A single turn carries every row of the set below to another of its rows. Some are shown first; where does it send the rows asked next?
Rif: [ 11  16  -2 -15  -6 -16   6  -8   9  -2  10   8 -15]
gabu: [ -1   9 -13  -3   0   0   1  -7  20  -7 -10   5  -9]
tabi: [ 13  -2  -9  -2 -13   2   1   2  -9   5   1 -20   2]
Kuza: [ 29  -2   9   6  -2  -8   8 -14  -6  -4   6   2  -5]
Moro: [ 18  -3  13  -4 -12 -11   5   1  -6   2  15  16  -6]
dusa: [  7  20 -11 -10  18 -10   3  -5 -16  -2 -13  -2   6]
kufe: [ -2   1   2 -10  11   5 -16   1   1 -20   9  11  -4]
Ponov: [  3   4   0  12  11  -7  -6 -16  -7 -22  -9   6   5]
dozuk: [  6 -15   6   1  10 -16  -9  -5 -17   6  -8  18  -8]
moge: [  7  -5 -17  -5 -14   0   2   2  -7  -7 -19 -12   2]
suvuk: [  5  14  -9   2 -20  -9   4  -1   6  -4  -4  10 -19]
Daku: [ 14   2   4  -1 -21 -13   1  -2 -14   1  13 -10   0]
tife: [ 13  10  13 -17  11  -3 -13  -4   4   8 -13  10  -9]
posir: [ 11   1  12 -21   7 -10 -17  -2   0   6 -10   7 -16]
las: [ 15   3   0  -2   1  -7   7  11 -12  20   9  -4   3]
tuzo: [ -6   3   5   8  13  -7 -10 -15 -11 -19 -12   0  -5]
mibu: [  6   5  -5  -8  -4  12   2  12  -7   4 -12  -9  13]
raz: [ -1   1  -3 -13  12   4  -2   6 -23  -2  14  15  -4]
detud: [  9   0   2 -10  -9 -26  -2  -5  11  -9  -6  16 -10]
gusep: [ -5   2  -8   1  -3  12  10 -10  -5 -17  -8  -2   9]
notek: [ 11   3   9 -19   1 -13 -18  -2   5  10 -10  13  -3]
gufe: [ 26   0   7   0  -3 -27   3  -4  -5   3   5  -2  -5]
pazam: [  2   3  -4  -7  14   6   1   9 -27   2   7   7 -11]
zelek: [ 11 -14  11  -6   5 -10  -5  -3 -25   4  -5  14 -14]
dibod: [  2   5   0  -2   7   5 -19   0  13 -11   7  11  -4]
Diz: [  7  21   1 -12  21  -1   1  -7 -14   6 -11  -2  -1]
molir: [  6   3 -13  -9  12   6   5   4 -22   7  12  11  -3]
Kupot: [  6   8   1 -15  -9  -4  -3  14 -11  -4 -18   1  16]
kolo: [ 16  -5 -11   6   4  -4  -4  21  -2   2   7  -3   0]
dobiv: [  2  -3  -8  -5   0 -10   8   3 -20   1 -11 -10  18]
loga: [ -4   2   5  -6   9   3 -19  -3   6 -13   6   6 -15]
dudo: [-10   1 -13  -3 -11  -6   5 -12   4 -12   0  18 -11]
Zurak: [ -1  19  -3  -9  19  -5   0   0 -19  -3 -14  -6  -4]
Gibup: [  9  10  -1  -1 -21 -27   0   0  -4   1   5   2 -11]
zipe: [ 10  11  -4 -26  -7 -23   3 -11  -1  -9   1   4  -3]
mutas: [ 16 -11   2   3  -5  -4   0  13 -14  -3  11  -6  10]
Buki: [-11   2 -22  -1  -3  -7  -1  -6   6   4   6   9 -11]
nin: [ -7   0  -9   1  -8  -1   5  -9  -3  -1 -28   4   4]
Kudo: [ -3   2   3  10 -11   8   6 -15  -8   2 -15  11   3]
Vobib: [  4   3 -12   0 -21   3   7  -3  -2 -16 -16   6  -9]
datu: [  0  -4  -2  10  20 -14  -8 -13 -11 -13 -11   3  -1]
Takeg: [ 12 -15   6  -5  -1  -9  -4  -9 -21   9  -2  21  -3]

Daku -> tabi
notek -> Takeg
Rif -> gufe
Now these:
Kudo -> Buki
raz -> Diz
posir -> zelek
las -> dobiv

A single turn carries every row of the set below to another of its rows. Some are shown first; where does it send the rows asked next?
gar: [ -6   9 -28   5 -16   0  -3  22 -14  14   6  26]
niku: [  6   8  -7   7 -20   2  -3  21 -17   0  22  17]
nime: [  4  17 -18 -10   4  18  -7  16  -4 -11  15   5]
zisek: [  1  11   1   4 -22  16   1  30  12 -11  -6   4]
kikiz: [  7   9 -12  12 -15  21 -15  14  -6  26 -11   6]
vakov: [ 12   4  -9 -14 -12  13   0  26  13  -2 -13  -3]
dibu: [-13  21 -12   9  -7   5  -3  20 -17  15  10  17]
ropu: [  0  13  -9  -4 -10  12  10  16  11 -11  17  14]
Toru: [-12   9 -17  -1 -19  20 -16  16  10  20  11   5]
zafe: [  0  14  -9  17  -9  13   8  18 -19  13  -3  11]
tev: [-11   5 -16   4   7  17  12  17  -2   5   4   8]
non: [  3  -1 -14  -7  -5  10 -30  15   6   8  15  16]
vope: [ 17  22  -7   2 -16  24 -24  20 -13   4   4   7]
tapun: [ 10  11 -12 -13   0   0   7  24   0  -4 -15   2]
kis: [ 15   2 -10  -4  -4  -1  -6  33  16   7 -15  10]
Limur: [-18  13 -22  -4  -5   8  -1  13   1  11  16   7]
Safov: [  7  16 -15  -2 -22  -3   0  14   4  -6 -12  -4]
figik: [ 15   8   2  -5 -12  17  -9  35   5   4 -19   7]
timi: [ -4   7 -21   6 -16  11 -18  28  -6  21   1  29]
guse: [ 10   3  -8  -3  -1  -1   5  36  14   0 -10  12]
Dol: [ 10  25  -9   2  -3  15  -6  21 -21  -7  11  11]
zupal: [-11   2 -29  -1 -18   8   3  23   1   8  14  20]
dat: [ 13  14  -1  -4  -1   4  -2  32  -9   2 -21  12]
Nanur: [ -3  15   4   2   1  13 -16  32   8  -6 -15  17]
Rava: [ -8  17  -7  11 -20  17 -19  23  -8  24   5  15]
mepup: [ 11  14 -16 -10  -8  26 -24  14   4   0   9   1]
Risi: [ -5   1 -19  -2   0  25 -11  12  12  17  -4   3]
Pova: [ 20   5  -8   1 -12  -4  -4  33   9   9 -17   9]
neb: [  4  19 -13  -4   0  -7 -16  16   0   0 -20  10]
bili: [-5  0 -9 -3 -2 10 -7 21  0 -6 26 18]
soron: [ 15   6  -6   3 -10  -4   7  36   5   3 -12  12]
Bek: [  2  10  -5  -6  -5  23 -20  18  22   3   5  20]
Vokos: [ -9  -1 -23   0 -19  19 -13  28   9  14   9  23]
Vot: [ 16  22  -6   3 -12   7 -27  13  -1  15  -7  22]
favot: [ 13   7 -11   3 -22   3 -26  14 -10  14  11  14]
Guko: [ 12  25 -10   5 -17  -4   4  10 -13   1   5  17]

mepup -> nime
Nanur -> zisek
zupal -> gar
Now these:
kikiz -> Risi
tapun -> dat
Pova -> kis
niku -> favot
dibu -> Rava
ropu -> Guko

A single turn carries every row of the set below to another of its rows. Some are shown first; where does it send the rows asked next?
Subed: [ -6  11  -2  -6  11  -7 -13  14   5   7  -3  10 -23  10  12 -20  17  -4
  18   8  -9   2   6  -1  14  -2 -15   5  12   2   2   0 -12  17  14]
ditur: [  4  -7 -14   3 -11  19  12  -2  -4  -1   7   9 -15   4   8   5  16   7
  11  -1   2 -15  10   7  -7   3  -4  12   9  -4   5  22   9  13 -13]
fut: [  1  -1 -20   4  -5  11  10  -3   8 -10   7  16 -12   0   2  -6  11   2
  14   3   3  -6   8  17  -6   2  -2  14  16   3   3   7   1  16 -26]
ripap: [  2  18  17  21  11 -12  -2  -6   5   4 -12   2   1  -3   8  -8   3   4
   7  -4  -3   3 -12   2  24   9   3  11  15  13  -8 -13  -1   9   9]
zuk: [ 17   5   9   6   6  -9 -14   3  10   5  -1  13  19 -15   7  -9 -11  11
  -4  11   9 -13  -5   7 -15   1 -10  16  -9  -3  -6   2 -12   7  18]
fana: [ 19   4   7   2   4 -10 -13  -1  10   1   0  13  20 -14   7  -8 -11  13
  -4   8  10 -13  -8   9 -12   1 -11  20  -8   1  -7  -1 -12   4  14]
nul: [ -1  14  -5  -1   7 -10  -8   5  -2  23  11   3 -15  -4  21 -13  18  -2
  -5  15  -5   4   4  -6   7   1 -22  -6  11   9   5   9  -9   9  -8]
Lop: [-15  -4  11   6   3  16   5   1  20   1   3  -1 -15   9 -12  -9  18  14
  -3  -8  -7  -3  -2   4   2   1  22  12   7   4 -17   1  -8   3  -6]
Tuzig: [-11  -3  12   5  -2  16  10  -7  18  -2   6 -13  -9   7  -2  -8  14  18
   4   0  -8  -6  -4   3  -2  10  23   4  12   5 -12 -15  -8   4  -3]
kotuz: [ 13   5   7   4  10  -6  -9   4   0   0  -3  17  16 -11   4  -4 -10  11
 -12   6  17  -9  -6   7 -13  -3 -10  18 -11   3  -5  14  -8  -6  19]
Zegab: [-19  -3  14   8   4  21  19   1   5  -8   2  -7 -16  10  -7  -5  14  13
   0  -4  -1   0   0   4  -3   4  22   2   8   5  -9  -4  -5  -7   5]
Bol: [ -6   2 -24   2  -7  16   5  -4   1 -15   2   8  -8   7   7  -7   7   6
  24   2   2 -18  10   5  -5   7  12   3  19   4  15  -5   3  10  -8]
sele: [-10   4  16   9   1  16  -7  15   8   6  -2   4   7   1 -11  -3 -17   3
  -9  -3   7  -7   8   1 -25   7  15  -2   7   4  -5  -6 -21  -3  -2]
Gatet: [ -4  18  -6  -2   8  -8  -1   3  -5   9   9  -1 -14  -2  25 -17  12  -3
  11  20  -3   8   3  -2   6   5 -17 -12  16  11  10 -12  -9   6   2]
vabep: [  0  11  -3  -3  11  -9 -11   4   3  23   6   0 -14   1  20 -14  17   0
 -10  16  -3   4   5  -7   5  10 -19  -2  16  11   4  10 -11  14  -8]
pupu: [  5  18  22  22  11  -3   8  -2  -9   2 -10  -6  -4   1  16   3   4   7
   7  -1  -1   2 -12  -3  19  11   1   7  11   8  -5  -7   6   3  21]
dum: [-11  12  -2  -2  17   2  -4  17 -14   7  -2   7 -24  13  16 -11  17  -4
   2  10   2   7   7  -7   8  -1 -13  -3   9   7   7  16  -5   2  18]
rar: [ 10   6   8   9  12  -5 -10   6   0   3  -3  15  18 -13   4  -8 -12   9
 -13   8  16  -8  -3   6 -16  -2  -8  14 -11   0  -2  13  -9  -3  21]
kete: [ 15   7   8   4   9  -2  -1   1  -6  -7   0   8  19 -12  13  -2 -14  13
  -7  13  18  -7  -6   6 -17   4  -8   9  -7   4   0   1  -6  -9  23]
luga: [ -2  15  -5  -4   9  -8 -12  14   1   9   4  12 -23   5  16 -18  18  -4
  18  10 -10   1   4  -2  14  -8 -17   3   7   2   1   1 -11  13   9]
vopo: [ 12   9   7   8  11  -2  -5   4  -3  -4  -1   9  20 -12  12  -6 -15  11
  -5  15  16  -7  -4   5 -20   4  -6   7  -9   0   2   0  -8  -5  26]
tozu: [ -5  13  -1  -3   9  -6   2   2  -4   8   6  -7 -14   4  25 -15  10  -1
   8  22  -2   8   5  -3   3  14 -17 -11  20  11  11 -12 -10   9   6]
gilod: [ 13   5   9   3   6  -8  -4   2   3 -11  -4  14  16 -12   6 -10 -15  10
   6   9  13  -8  -5  13 -12  -1  -9  16  -8   0  -3  -9 -10  -2  26]
vapig: [-14  -4 -15   5  -9  14  16  -5 -11  -4   2   4  -9   2   2  -3   9   4
   7  -4   9 -16  15   6  -7   6   2  -3  16   5  20  11  10   2  -8]
buvo: [-12  -7 -15   4 -13  13  17 -10 -10  -4   1   7  -4   0   3  -6  11   3
  10  -3   9 -11  10  11  -5   4  -4  -1  16   4  16  11  11   2 -11]
nalop: [ -3   0 -26  -1  -9  19   4  -6  -2 -14   1  11  -3   7  11  -7  12   6
  24   2   2 -15   4   7  -2   4   9   7  17   3  11   1   5  10  -8]
gudup: [ 12  21  13  22  17  -4  -8   2   5   7  -8   5  -4   1  12   1   8   7
  -3  -3  -4   2 -15  -5  21   8   6  19  11  11 -14   5   0  11   4]
lir: [ -2   5  18   7   0  22  -7  19   8   3   0   2   1   6  -4   2 -16   5
   1   0   1 -11   8  -2 -26   7  17   2   2  -3  -8  -8 -21   2   6]
nutam: [ -7   0  23   8  -4  12  -3  14  12  10  -1   2   2  -1 -12  -3 -17   3
  -4  -4   2  -9  11   4 -25   7   9   0   5  -2  -7 -10 -20   3  -1]
rut: [ -5   0  19   5  -5  19 -13  15   7  12  -3   1   6   5  -7   0 -12   6
  -3  -6   1 -17   8  -5 -22   6  15   2   2  -3  -7  -3 -19   1   7]
raluz: [-10  -3  11   8   3  21  11  -2  10   4   8 -11 -12   8  -2   1  18  18
 -14  -1  -3  -3  -3  -2  -7   9  21   4   8   7 -12   6  -4  -2  -8]
Sizib: [ 12   8   9   7   9  -8  -6   5   6  -7  -3  13  17 -13   5 -12 -16   8
   5  12  12  -7  -3  12 -15   0  -9  13  -9  -3  -2  -8 -12   2  26]
galo: [ -8  16  -6  -1  12   0  -5  15 -16   8   3   9 -21   6  20 -12  18  -4
   8  10  -1   4   4  -8  10  -6 -15  -7   6   6   9  12  -5  -1  16]
lat: [  6  19  21  27  19  -5   8   2  -7   6  -6   1  -9  -2  10   5   4   4
 -10  -2   3  10 -10  -1  15  10  -2  11  10  12  -8   8   4   2   6]
Seked: [  2  -6 -13   5  -8  16   9   1  -2   4   8   7 -18   4   4   6  14   7
   5  -3   2 -20  15   4  -9   4  -2  11  10  -3   8  23   7  14 -15]
fafa: [  1   0 -20   6  -2   9   6   0  12  -8   7  14 -17   1  -1  -5   9   3
  15   1   1 -13  13  13  -6   4   2  14  16   1   6   5  -2  20 -25]

dum -> tozu
nul -> galo
Now these:
Sizib -> zuk
ditur -> buvo
gudup -> lat
Lop -> raluz
fana -> kotuz
fafa -> Seked
nutam -> rut

A single turn carries every row of the set below to another of its rows. Some are shown first; where does it send the rows asked next?
kulu: [ -3  20 -13  -4  24  11  -5   7   7   6  -2   4  13]
letub: [  0  12 -13   4   9  24  -7 -23  -7 -17  -2  -2   5]
duvog: [ -4  14  -7  -2  25   7 -16  16  -1   9  -1  -1  10]
Seda: [ -4 -10 -19   7   0  10  10   4  -4   8   2   7  -9]
mas: [  8  -3  -7  -5  -7  -1 -23 -17   1 -19  -9   2  -2]
lalo: [ 10   1  -8  -7  -5   0 -19 -21   5 -20  -6   2  -3]
Giv: [  1   0 -11  11   1  13 -12  10 -14  20  -3  -2 -12]
Rof: [  4  -2  11 -11   9 -11 -25   0  -1  -8  -5   2   1]
mip: [  9  -2  -2  -7  -2  -2 -29 -14  -2 -17  -1  -4  -7]
manu: [ -1  -7 -13   2  10  10   3   5  -6  11  15  -2 -17]
Sapu: [ -4   6 -13  10   2  22 -10 -17 -12 -18 -11   1   9]
doda: [  8   9   6 -17  13  -5 -12 -13  11  -9   1   5   1]
Vanu: [ -1   7  -2   3  16  21 -23 -12 -17 -13   6 -13  -4]
maku: [  6  12 -19   5   4  20   5  -7   1  17   1   4 -10]
dala: [ -5  17 -15  -1  19  10  -5  10   6   5  -9   7  17]
Bim: [ 11   1  -3 -10   1  -1 -26 -18   2 -17   2  -4  -8]
nuda: [ -7  12 -13   2  17   7 -10  15   1   6 -12   6  17]
labar: [ -6  11  -9   1  20   6 -16  18  -2   7  -8   1  13]
Nabaf: [ -4 -12 -13   5   6   8   1  10 -10  11   9  -1 -15]
zuzes: [ -2  19  -9  -5  27  10 -11  11   4   8   2   0   9]
Zasup: [  7   4  10 -15  15  -8 -21  -6   5  -8   2   1  -1]
Vikun: [  0  -4 -16   1   9  12  10   0  -1  10  14   1 -15]
kod: [ 11   3  -6 -10  -1   1 -21 -22   5 -18   0  -1  -6]
Lizo: [  7  12 -13   2  10  19  -3  -3  -3  20   9  -2 -16]
Zel: [  2  13  -7   1  16  24 -14 -20  -9 -15   7  -8  -2]
Pumo: [  8  -4  -5  -5  -6  -3 -28 -13  -2 -18  -7  -1  -4]
Ruri: [ -6   0  -8  12   2  18 -19  -8 -19 -16 -11  -3   7]
zunu: [  0   0 -16  13  -5  14  -5   6 -11  17 -11   5  -6]
keve: [ -5 -13 -16   8   1   8   4   9  -9   9   3   3 -11]
Dabuk: [ -4   1  -3   9   9  18 -26  -6 -21 -14  -3 -10   1]
tugug: [  7   7   1 -13   7  -5  -7 -14  12 -12  -7  11   7]
Fena: [  2   7 -21  10  -4  18   4  -2  -3  16  -9   8  -5]
kevas: [  2  -4   6  -7   3 -11 -20  -1   1 -10 -14   8   7]
Zitir: [  4   1   2  -9   1  -8 -11  -8   7 -12 -15  13  10]
rer: [  4   6  -9   5   8  15 -11   5 -10  22   7  -6 -17]
kuz: [ -2  -6 -19   4   4  12  13  -1  -1   8   7   6 -11]

labar -> nuda
Giv -> zunu
Now these:
kod -> Bim
Zitir -> tugug
Sapu -> letub
Vikun -> manu

